In the data rows, 128 means zero.
Every row has a hidden score from 0 to 40. What is each row's score? 20 is about the middle. The score is a weighted sum of the row's numbers plus the product of two more (or one squared), each taken from its middle value.
[155 127 145 146 148 152 137 155 153 100 128 096 147 150 094 161] ~ 20
[152 131 148 144 152 138 126 154 135 108 125 095 134 136 108 141] ~ 14
[191 151 163 162 162 224 157 192 218 074 136 090 218 177 056 199] ~ 36
[053 130 067 069 055 065 104 062 068 212 124 204 050 060 199 064] ~ 24
[149 129 138 138 144 159 135 141 156 108 127 120 151 142 102 150] ~ 26
[127 123 131 125 123 090 127 108 097 132 123 098 109 138 141 131] ~ 7
[157 145 153 148 148 143 149 161 146 096 147 089 154 153 104 161] ~ 8
[155 126 153 146 155 154 137 149 152 099 133 108 150 150 098 152] ~ 21
[058 107 081 074 071 067 086 069 060 212 115 200 054 064 189 064] ~ 23
[140 143 148 164 127 149 161 142 154 098 155 130 159 160 114 131] ~ 19
[132 141 127 127 124 143 141 136 146 128 127 123 146 131 126 138] ~ 22
[104 129 117 113 094 140 133 119 150 150 128 164 144 120 144 098] ~ 28
[134 128 133 131 132 125 126 131 122 126 114 105 122 127 125 141] ~ 12
[170 126 163 164 171 150 146 157 157 078 142 089 159 151 091 163] ~ 22
[141 131 139 139 148 149 135 148 145 108 129 121 141 142 101 145] ~ 20
[095 127 110 102 095 104 121 089 105 163 133 152 112 109 162 097] ~ 18
[181 109 169 169 202 201 094 176 190 076 105 099 176 166 071 159] ~ 36
[161 123 149 140 166 168 117 159 157 101 111 100 149 138 097 154] ~ 22
[145 127 140 147 143 129 125 141 132 107 139 102 135 137 104 143] ~ 16
[134 123 133 121 134 127 131 137 126 127 117 107 125 128 131 134] ~ 20
[140 121 139 130 147 132 123 145 130 118 116 112 127 129 116 137] ~ 18
[130 139 134 131 126 136 150 133 147 116 143 126 150 134 124 137] ~ 17
[142 133 138 134 137 137 132 140 139 113 121 120 135 140 116 142] ~ 20
[130 143 134 145 126 148 150 134 149 117 139 134 157 136 118 135] ~ 19
[177 125 165 136 169 176 110 171 160 089 116 076 159 148 083 190] ~ 25
[120 134 126 138 112 125 151 113 136 130 143 138 140 131 138 127] ~ 24
[142 133 138 138 138 149 138 147 145 110 128 117 146 145 112 145] ~ 20
[135 124 135 128 138 121 124 125 121 120 114 106 122 135 125 133] ~ 10
[201 139 180 154 190 163 142 197 162 060 142 032 170 169 065 222] ~ 13
[143 130 135 136 144 143 130 143 147 108 137 116 143 147 115 139] ~ 21
[098 116 117 114 114 098 103 100 116 155 124 161 096 113 153 092] ~ 29
[050 134 094 109 079 040 108 059 062 186 134 183 054 090 205 051] ~ 17
[179 121 163 162 179 174 136 173 178 078 132 097 180 171 086 171] ~ 25
[144 140 149 136 144 143 140 145 141 113 127 105 146 146 113 152] ~ 14
[124 125 124 120 129 125 115 123 137 130 118 128 117 120 131 117] ~ 22
[104 099 117 105 129 102 077 109 092 160 111 146 074 107 153 089] ~ 19
[106 106 115 109 114 101 117 105 120 151 121 147 110 115 151 100] ~ 31
[119 134 128 144 115 109 135 115 125 126 150 138 135 144 142 108] ~ 11
[077 146 097 101 069 077 137 081 096 181 149 173 097 103 184 091] ~ 17
[137 127 143 136 137 127 123 133 120 123 116 109 127 138 121 133] ~ 11
[062 121 079 079 062 072 104 069 066 204 128 193 057 066 194 066] ~ 23
[037 137 055 066 034 042 123 040 025 218 138 202 034 049 222 055] ~ 11
[124 138 128 136 113 154 138 134 151 126 133 162 159 130 120 116] ~ 21
[083 133 097 102 088 092 120 090 103 178 132 173 093 105 172 078] ~ 24
[110 138 101 089 102 109 140 110 104 162 127 127 121 098 157 128] ~ 25
[132 135 126 125 128 124 131 118 131 130 129 113 130 125 131 132] ~ 19
[164 113 155 143 173 147 111 160 140 092 110 080 128 142 088 164] ~ 9
[145 132 136 146 144 157 141 139 152 112 129 130 154 145 109 137] ~ 24
[143 126 140 135 141 139 133 141 137 115 123 109 135 138 116 139] ~ 17
[109 127 116 123 121 137 135 121 152 140 144 169 148 120 139 092] ~ 18
[039 152 043 059 012 060 145 046 043 221 150 216 064 048 221 059] ~ 13
[098 126 118 122 113 070 113 086 103 149 133 148 089 124 164 088] ~ 22
[119 122 127 134 135 116 112 116 124 135 142 126 114 134 132 108] ~ 24
[141 119 136 134 153 115 109 133 112 114 114 098 113 142 110 138] ~ 5
[160 133 145 136 147 150 138 165 146 102 105 101 151 137 101 170] ~ 24
[134 119 134 131 143 130 113 134 124 123 111 114 120 139 115 135] ~ 13
[139 120 133 136 148 148 121 141 140 110 125 131 140 144 113 128] ~ 21
[135 128 138 132 128 139 138 131 137 119 127 121 138 142 124 134] ~ 19
[118 139 122 105 108 109 146 107 109 145 133 114 126 107 154 141] ~ 27
[104 103 103 112 128 107 087 108 110 156 116 156 097 107 147 094] ~ 29
[125 122 121 120 125 100 118 111 121 138 123 128 119 128 144 117] ~ 27
[120 115 130 122 130 110 108 111 120 137 120 125 108 128 133 113] ~ 17
[167 120 151 119 163 150 104 164 136 107 096 078 138 125 092 181] ~ 22
[135 116 132 125 157 117 094 127 112 130 104 109 103 144 118 113] ~ 2
[138 146 139 135 118 136 146 137 138 115 132 110 142 141 125 142] ~ 17
[106 130 119 124 116 151 123 121 151 142 134 175 143 119 138 099] ~ 28
[129 128 126 127 123 117 130 121 123 129 108 122 127 137 131 133] ~ 15
[149 125 140 135 152 139 123 143 128 114 116 103 122 135 120 145] ~ 16
[066 126 088 095 073 071 112 072 078 189 132 191 075 087 193 059] ~ 21
[149 124 153 139 153 140 135 149 125 103 126 107 137 143 104 144] ~ 8
[135 118 137 140 143 137 129 135 143 113 125 130 138 147 112 125] ~ 22
[165 115 159 139 180 113 110 157 108 094 110 050 108 144 102 170] ~ 3
[152 154 138 146 127 149 162 152 150 104 138 124 164 147 110 163] ~ 15
[107 117 114 111 115 103 116 104 112 155 124 135 098 120 149 099] ~ 15
[069 125 094 104 084 070 111 074 087 184 125 176 069 096 185 063] ~ 21
[114 108 118 097 134 105 075 109 091 154 119 129 089 106 132 115] ~ 15
[159 133 150 149 158 171 136 164 165 097 127 104 162 149 093 160] ~ 23
[132 125 132 137 131 134 128 133 128 126 119 118 128 132 127 134] ~ 19
[150 107 148 152 163 151 128 147 146 095 129 112 140 150 100 145] ~ 24
[078 127 082 075 077 071 106 079 063 193 128 168 064 074 186 085] ~ 19
[175 123 145 120 157 201 114 179 170 109 100 105 172 126 077 192] ~ 32
[145 117 142 142 157 127 127 141 131 107 127 099 127 142 110 146] ~ 17
[126 086 148 181 172 085 103 119 126 102 143 127 106 169 118 087] ~ 28
[038 116 062 068 048 028 103 046 025 224 123 197 023 039 226 051] ~ 28
[101 117 111 103 110 098 098 097 100 159 121 140 094 108 150 098] ~ 17
[096 128 113 109 107 078 123 112 094 159 134 133 091 119 160 107] ~ 12
[141 130 134 136 139 136 127 137 135 113 123 114 144 145 119 142] ~ 18
[179 142 149 147 154 213 144 175 193 087 127 103 205 154 070 193] ~ 27
[146 120 141 144 157 151 122 151 145 106 122 127 147 139 103 135] ~ 21
[166 123 164 172 167 155 140 158 164 082 140 108 159 165 095 155] ~ 26
[149 135 147 147 148 141 145 148 140 107 136 101 139 134 109 152] ~ 17
[104 111 121 116 123 076 102 093 091 149 125 147 073 117 155 092] ~ 16
[132 137 138 144 133 125 128 128 129 115 138 114 130 149 121 135] ~ 21
[106 117 122 116 117 106 108 103 123 149 129 148 104 120 149 098] ~ 28
[155 123 145 134 155 086 123 128 089 110 122 066 102 136 121 159] ~ 7
[133 128 130 125 128 143 121 133 138 124 119 122 132 129 132 124] ~ 24
[155 149 143 134 126 179 153 158 162 108 127 116 186 140 096 166] ~ 13
[039 152 033 045 012 072 141 050 049 222 147 217 077 058 208 066] ~ 5
[074 139 086 109 075 069 116 073 076 182 135 173 071 088 185 079] ~ 21
[164 132 148 140 154 147 139 158 141 094 128 092 147 143 104 166] ~ 23
[150 142 141 136 142 153 145 147 147 102 132 127 153 139 113 156] ~ 20
[125 131 123 126 115 123 137 110 136 133 130 128 133 128 136 127] ~ 24
[146 132 140 144 143 155 135 153 151 114 120 121 147 137 107 141] ~ 23
[137 115 131 131 141 164 105 145 143 127 106 143 137 133 112 130] ~ 30
[118 130 123 123 114 118 128 121 121 137 134 131 126 135 141 116] ~ 16
[125 121 125 133 128 124 128 129 129 127 128 127 125 134 132 127] ~ 24
[155 124 147 136 157 150 122 155 146 105 114 100 139 141 103 152] ~ 19
[183 130 177 152 170 134 131 173 132 076 124 052 141 151 092 189] ~ 21
[053 135 072 072 065 034 108 070 025 208 136 173 037 053 205 073] ~ 9
[154 127 145 134 154 144 123 138 146 106 118 110 142 132 110 160] ~ 29
[128 090 128 122 139 120 106 110 115 133 125 125 112 122 123 121] ~ 22
[135 124 134 126 139 132 114 129 126 123 119 115 132 136 119 134] ~ 16
[158 138 154 167 157 149 156 146 161 085 148 113 167 157 099 160] ~ 19
[174 135 158 163 165 190 151 168 185 084 127 108 178 165 081 172] ~ 31
[176 129 173 189 176 174 160 171 188 060 146 093 190 189 079 164] ~ 21
[124 124 132 129 123 143 120 124 133 130 120 141 132 127 131 123] ~ 26
[095 126 113 112 102 103 114 099 103 159 131 148 092 118 163 099] ~ 23
[111 117 119 118 119 121 121 110 128 145 123 141 114 117 138 104] ~ 21
[163 152 140 139 138 188 152 163 168 106 131 114 193 143 090 175] ~ 12
[147 120 143 138 147 133 119 143 131 111 120 101 129 155 107 142] ~ 14
[142 149 137 134 130 140 152 140 142 113 140 111 148 141 116 142] ~ 13
[112 131 119 126 110 112 132 105 129 144 135 146 125 121 149 109] ~ 26
[101 127 107 127 091 107 117 106 128 149 139 169 119 125 152 085] ~ 30
[134 146 140 145 128 136 153 131 153 114 144 139 156 153 122 121] ~ 19
[164 126 146 135 158 131 122 150 132 106 118 085 129 143 104 166] ~ 16
[162 121 163 158 172 124 127 143 130 089 139 080 129 152 096 154] ~ 11
[024 113 045 060 034 021 103 034 009 230 130 209 012 041 235 030] ~ 18
[171 120 152 141 174 180 124 171 168 088 123 100 165 146 085 165] ~ 27
[177 125 173 152 175 148 142 172 137 077 127 059 145 159 089 191] ~ 15
[102 096 114 096 132 083 070 101 097 157 103 141 071 104 151 091] ~ 19
[147 132 131 133 147 166 120 155 155 118 111 132 150 135 103 138] ~ 26
[112 132 118 116 110 125 131 110 130 144 129 145 132 120 157 118] ~ 29
[116 124 122 116 118 120 134 110 123 142 124 130 126 122 143 116] ~ 19
[013 115 019 055 004 055 107 028 035 248 124 255 035 033 236 020] ~ 29
[136 137 130 134 135 158 130 142 153 114 128 134 156 136 117 134] ~ 21
[132 122 124 121 133 158 122 135 141 133 121 131 140 138 122 128] ~ 23
[126 131 121 120 120 141 136 133 138 122 128 130 141 126 133 132] ~ 26
[117 135 121 122 113 122 132 119 137 132 132 133 133 128 136 110] ~ 20
[123 125 128 128 127 109 123 117 114 132 120 119 114 132 138 123] ~ 15
[160 145 152 150 147 152 148 155 148 103 137 092 160 150 110 166] ~ 15
[153 120 139 117 161 146 108 153 123 121 100 092 123 129 110 160] ~ 12
[140 119 137 140 138 134 124 141 126 107 123 115 127 145 113 135] ~ 16
[156 129 139 128 148 167 127 159 153 108 121 097 152 129 103 163] ~ 26
[151 136 147 151 144 149 152 146 154 099 148 114 155 154 101 154] ~ 21
[136 148 142 162 129 163 164 142 170 104 141 150 174 156 112 126] ~ 27
[160 139 150 147 144 149 144 152 147 098 130 104 153 146 096 168] ~ 19
[118 128 131 127 119 108 130 116 127 136 127 125 119 142 139 119] ~ 20
[093 132 102 098 089 118 119 095 124 170 128 169 108 096 163 092] ~ 31
[133 137 139 137 129 141 133 136 145 120 127 129 146 142 118 133] ~ 22
[122 135 131 131 124 112 124 118 125 133 138 126 125 123 138 121] ~ 19
[110 118 114 105 114 110 108 102 116 153 121 139 103 119 147 103] ~ 19
[145 107 146 138 174 128 091 143 120 111 094 100 109 137 100 143] ~ 3
[156 121 144 144 157 159 122 151 153 112 125 106 152 140 099 154] ~ 25
[165 125 149 131 163 150 117 164 145 100 112 081 139 140 092 167] ~ 15
[147 137 141 137 144 142 132 150 134 112 120 108 135 139 112 147] ~ 15
[000 120 000 015 000 000 131 000 000 255 151 255 000 000 255 001] ~ 39
[180 100 173 150 194 133 109 170 135 073 109 045 130 156 082 185] ~ 20
[126 120 134 129 135 133 131 135 124 126 118 117 133 129 123 135] ~ 15
[136 113 132 128 140 130 110 120 129 122 113 122 117 134 117 129] ~ 14
[152 122 135 134 156 155 122 154 145 108 118 108 145 139 108 147] ~ 24
[000 113 023 057 000 022 131 000 003 255 138 255 012 020 255 000] ~ 15
[147 121 132 137 150 138 120 147 134 108 119 108 131 143 104 140] ~ 15
[099 127 118 117 105 108 128 109 122 150 135 154 108 119 155 089] ~ 23
[138 133 125 126 132 160 136 137 145 120 119 129 148 130 107 142] ~ 19
[173 133 154 157 164 170 144 173 166 083 136 089 167 157 087 182] ~ 24
[150 121 139 145 157 150 120 148 153 104 121 122 147 143 102 138] ~ 26
[119 131 121 133 127 138 125 125 147 125 133 154 150 133 126 110] ~ 19
[139 129 138 125 135 134 127 153 135 113 131 113 135 134 117 139] ~ 17
[128 130 130 141 128 140 135 136 142 120 131 128 145 134 117 127] ~ 20
[128 114 154 124 145 104 110 116 107 131 111 096 102 127 134 125] ~ 2
[135 126 134 130 141 141 121 136 134 117 116 122 131 135 118 139] ~ 20
[145 152 139 113 125 158 145 150 143 122 116 105 163 126 115 172] ~ 15
[158 121 151 146 151 136 136 155 132 097 133 088 137 147 104 158] ~ 18
[168 143 147 144 153 168 149 169 158 097 132 082 166 153 093 184] ~ 17
[134 121 140 128 141 128 120 131 135 123 126 125 131 134 115 125] ~ 19
